In the rows, 128 means zero.
One turn moves every row onto another: examples first, then more rows asked
gadud: [113, 126, 118, 129, 85, 147, 143, 134, 108, 99, 126, 157, 147, 148, 164, 146, 129, 124, 109, 130, 115, 138, 134, 113, 118, 168, 154, 159, 99, 157, 131, 108, 114]
zere: [151, 157, 137, 122, 73, 162, 142, 115, 99, 115, 139, 178, 119, 140, 137, 125, 138, 125, 141, 114, 106, 152, 144, 114, 121, 97, 148, 138, 103, 126, 121, 127, 113]
Puvaf: [128, 148, 152, 112, 139, 118, 149, 123, 125, 122, 110, 165, 130, 143, 147, 126, 138, 162, 100, 91, 139, 159, 108, 130, 140, 119, 131, 118, 113, 118, 109, 115, 118]
Fak: [150, 131, 139, 136, 102, 121, 131, 110, 112, 120, 125, 144, 122, 117, 148, 154, 149, 149, 126, 139, 94, 147, 151, 135, 151, 124, 158, 117, 142, 144, 96, 153, 152]
bati: [129, 148, 126, 136, 118, 180, 157, 102, 103, 119, 118, 165, 145, 119, 130, 125, 98, 95, 146, 134, 118, 138, 128, 122, 114, 141, 138, 132, 92, 129, 120, 138, 131]
nuko: [134, 137, 123, 114, 83, 157, 155, 113, 75, 115, 127, 130, 145, 105, 122, 108, 126, 138, 137, 138, 123, 161, 115, 129, 140, 113, 168, 143, 99, 156, 139, 132, 93]
mamez: [132, 146, 114, 140, 153, 149, 161, 118, 130, 125, 134, 153, 166, 118, 118, 115, 134, 131, 118, 113, 118, 137, 128, 123, 118, 83, 129, 152, 102, 117, 138, 129, 130]
dafor: [136, 154, 147, 116, 97, 164, 154, 99, 116, 136, 157, 153, 164, 129, 136, 144, 105, 126, 114, 119, 135, 152, 133, 155, 138, 123, 169, 151, 114, 139, 138, 127, 109]
rel: [139, 146, 129, 115, 141, 120, 146, 126, 123, 127, 127, 155, 168, 118, 120, 116, 158, 163, 102, 111, 129, 150, 116, 136, 149, 92, 130, 144, 114, 120, 151, 113, 119]
zem: [140, 159, 151, 135, 108, 152, 124, 108, 121, 115, 118, 168, 137, 117, 152, 113, 140, 132, 123, 147, 122, 181, 98, 140, 144, 108, 146, 121, 143, 133, 120, 157, 129]
Doz: [142, 142, 153, 115, 59, 129, 138, 149, 83, 108, 122, 122, 142, 134, 134, 134, 143, 155, 113, 122, 129, 136, 137, 124, 139, 121, 169, 143, 115, 140, 112, 111, 123]
movub: [140, 120, 145, 122, 95, 133, 148, 116, 101, 113, 149, 172, 140, 146, 148, 155, 114, 138, 119, 115, 120, 154, 152, 153, 134, 154, 166, 150, 103, 130, 128, 107, 130]
duded: [145, 130, 137, 132, 110, 149, 130, 88, 123, 112, 106, 158, 144, 96, 133, 133, 126, 137, 155, 151, 103, 166, 127, 148, 104, 132, 180, 146, 119, 146, 109, 142, 126]
kekef: [121, 127, 154, 116, 107, 125, 155, 138, 136, 113, 109, 144, 130, 142, 147, 146, 149, 157, 113, 108, 139, 117, 129, 114, 117, 143, 132, 130, 148, 146, 93, 108, 151]
Febo: [140, 145, 120, 129, 154, 134, 156, 120, 129, 125, 132, 144, 169, 124, 119, 112, 139, 147, 112, 112, 111, 137, 122, 124, 126, 82, 124, 144, 101, 120, 146, 123, 124]
gar: [119, 158, 115, 113, 96, 175, 140, 121, 124, 121, 139, 134, 161, 127, 146, 144, 121, 109, 101, 134, 133, 128, 129, 111, 119, 134, 165, 155, 107, 159, 141, 129, 103]
guri: [115, 116, 134, 150, 109, 168, 173, 118, 152, 113, 108, 150, 134, 139, 132, 141, 134, 146, 122, 132, 112, 129, 120, 128, 129, 137, 118, 108, 135, 179, 114, 139, 149]
kif: [108, 117, 132, 135, 123, 154, 168, 117, 159, 114, 110, 153, 126, 144, 139, 147, 140, 145, 126, 123, 120, 123, 122, 115, 114, 140, 121, 126, 138, 171, 100, 128, 147]
logak: [97, 131, 139, 158, 134, 157, 162, 114, 129, 118, 122, 124, 146, 124, 116, 125, 159, 130, 117, 132, 129, 104, 124, 127, 111, 129, 127, 151, 114, 168, 114, 122, 136]
boz: [130, 146, 151, 124, 109, 150, 128, 134, 116, 128, 94, 156, 140, 75, 132, 126, 133, 121, 124, 142, 114, 135, 123, 146, 133, 146, 179, 133, 144, 157, 130, 133, 106]
sola: [120, 134, 141, 104, 141, 110, 153, 125, 136, 119, 105, 161, 130, 131, 146, 136, 134, 163, 101, 110, 147, 158, 110, 138, 131, 139, 132, 110, 119, 134, 105, 118, 138]
zonir: [138, 128, 108, 153, 84, 141, 108, 88, 115, 90, 109, 148, 139, 123, 160, 136, 124, 154, 148, 128, 97, 149, 139, 133, 139, 110, 160, 130, 109, 136, 121, 133, 123]
beler: [127, 125, 150, 116, 111, 124, 151, 147, 131, 118, 116, 145, 128, 141, 151, 146, 150, 157, 109, 106, 139, 120, 126, 114, 114, 143, 135, 139, 150, 150, 98, 111, 155]
zovi: [153, 128, 119, 100, 96, 145, 148, 117, 85, 107, 102, 142, 136, 115, 137, 135, 90, 142, 141, 117, 145, 166, 138, 129, 153, 132, 166, 133, 115, 130, 131, 139, 133]
vel: [130, 143, 116, 134, 157, 152, 156, 110, 132, 127, 134, 154, 168, 123, 118, 121, 123, 134, 122, 111, 117, 132, 131, 123, 121, 83, 124, 156, 107, 122, 135, 123, 130]
Rap: [128, 150, 147, 116, 129, 133, 142, 117, 115, 121, 127, 174, 125, 145, 149, 119, 146, 161, 105, 82, 129, 160, 116, 139, 137, 103, 128, 131, 114, 114, 112, 108, 117]
Zil: [125, 127, 120, 104, 136, 158, 159, 145, 101, 112, 107, 129, 135, 105, 145, 108, 130, 138, 110, 133, 155, 119, 123, 137, 141, 161, 162, 128, 140, 155, 142, 130, 118]
Vikeb: [123, 129, 137, 102, 124, 113, 137, 120, 140, 107, 99, 156, 121, 126, 139, 147, 130, 162, 95, 132, 152, 156, 111, 130, 138, 129, 138, 102, 113, 145, 106, 129, 145]
vami: [130, 155, 144, 118, 127, 130, 147, 117, 118, 122, 120, 170, 133, 140, 147, 122, 148, 161, 104, 83, 131, 167, 121, 129, 136, 107, 130, 123, 113, 109, 106, 110, 115]
remu: [134, 130, 97, 115, 99, 135, 163, 83, 115, 114, 135, 166, 111, 136, 135, 117, 132, 164, 149, 122, 117, 147, 163, 128, 128, 102, 150, 147, 108, 139, 120, 139, 118]
Gasut: [118, 136, 143, 131, 106, 147, 151, 133, 87, 112, 100, 111, 165, 112, 128, 133, 106, 125, 118, 139, 140, 122, 120, 134, 131, 163, 159, 137, 101, 147, 111, 123, 138]
sab: [140, 149, 137, 160, 107, 133, 149, 94, 87, 128, 101, 152, 142, 90, 140, 133, 124, 154, 140, 141, 119, 133, 137, 104, 139, 170, 153, 130, 112, 146, 136, 127, 139]
Kisa: [123, 121, 152, 125, 117, 137, 161, 130, 148, 119, 105, 155, 126, 144, 143, 144, 147, 153, 111, 118, 137, 119, 125, 113, 115, 142, 125, 133, 145, 155, 92, 119, 151]
gitud: [98, 132, 132, 154, 139, 156, 157, 110, 126, 130, 121, 120, 150, 126, 121, 128, 155, 137, 114, 130, 128, 108, 123, 125, 109, 135, 127, 155, 112, 174, 109, 119, 131]
Fab: [126, 143, 122, 141, 79, 141, 109, 138, 109, 107, 97, 148, 139, 104, 160, 126, 120, 139, 122, 119, 102, 118, 134, 130, 165, 126, 157, 118, 139, 146, 144, 123, 109]
liger: [110, 126, 133, 155, 134, 163, 159, 109, 134, 123, 125, 127, 145, 132, 113, 121, 166, 141, 108, 134, 117, 107, 134, 126, 112, 117, 119, 152, 110, 168, 121, 122, 134]
fuvup: [145, 146, 137, 111, 128, 114, 141, 117, 120, 116, 109, 166, 167, 123, 116, 118, 162, 164, 117, 131, 125, 164, 109, 122, 151, 103, 133, 139, 110, 127, 152, 115, 111]
puvi: [117, 120, 111, 120, 82, 135, 152, 142, 103, 98, 115, 139, 132, 145, 147, 102, 128, 181, 120, 119, 130, 133, 140, 129, 162, 118, 150, 141, 133, 144, 139, 114, 104]
Dunim: [123, 128, 120, 148, 136, 169, 154, 109, 141, 119, 133, 138, 146, 132, 111, 126, 175, 145, 118, 119, 108, 115, 141, 118, 133, 96, 123, 151, 118, 159, 141, 126, 122]
Gapev: [120, 158, 125, 139, 100, 147, 138, 111, 112, 108, 98, 177, 121, 96, 126, 124, 100, 144, 131, 167, 110, 140, 153, 101, 122, 121, 142, 137, 103, 143, 132, 114, 117]
zor: [161, 139, 161, 137, 99, 161, 143, 121, 93, 102, 120, 123, 136, 98, 152, 133, 130, 169, 126, 117, 118, 144, 119, 125, 140, 140, 177, 122, 127, 143, 140, 144, 147]
reze: [133, 128, 108, 106, 77, 165, 149, 139, 91, 115, 128, 149, 125, 107, 130, 129, 133, 125, 151, 156, 111, 118, 146, 116, 119, 130, 155, 139, 118, 160, 143, 132, 124]
Gog: [113, 139, 128, 120, 140, 152, 106, 128, 127, 100, 97, 148, 142, 106, 121, 116, 124, 116, 118, 157, 103, 140, 128, 109, 147, 117, 156, 137, 124, 122, 139, 149, 123]
sozu: [133, 153, 152, 124, 86, 177, 137, 131, 110, 83, 115, 149, 116, 106, 140, 116, 112, 163, 113, 143, 106, 155, 124, 126, 121, 92, 164, 129, 120, 146, 137, 129, 114]
vaz: [101, 131, 138, 153, 104, 125, 136, 118, 104, 107, 94, 138, 158, 121, 127, 125, 142, 148, 130, 152, 73, 134, 136, 121, 159, 143, 140, 143, 129, 156, 115, 131, 120]
zule: [138, 142, 114, 115, 131, 158, 187, 87, 115, 128, 120, 168, 140, 106, 141, 111, 132, 128, 148, 140, 139, 147, 119, 140, 113, 147, 146, 144, 127, 157, 126, 149, 124]
luru: [122, 137, 124, 126, 73, 168, 150, 115, 81, 111, 98, 162, 115, 132, 148, 130, 121, 140, 151, 136, 134, 146, 134, 143, 142, 166, 139, 124, 117, 150, 128, 129, 126]
lipa: [142, 128, 126, 138, 141, 170, 153, 114, 130, 125, 126, 145, 143, 124, 100, 130, 173, 142, 126, 124, 89, 123, 147, 117, 142, 110, 133, 134, 111, 153, 154, 133, 120]

lipa moves to fuvup
vel moves to Rap
boz moves to duded
And these:
zere moves to Doz
nuko moves to zovi
sola moves to kif
puvi moves to Zil
Gapev moves to sozu
gar moves to dafor
Febo moves to Puvaf
Fak moves to vaz
mamez moves to vami

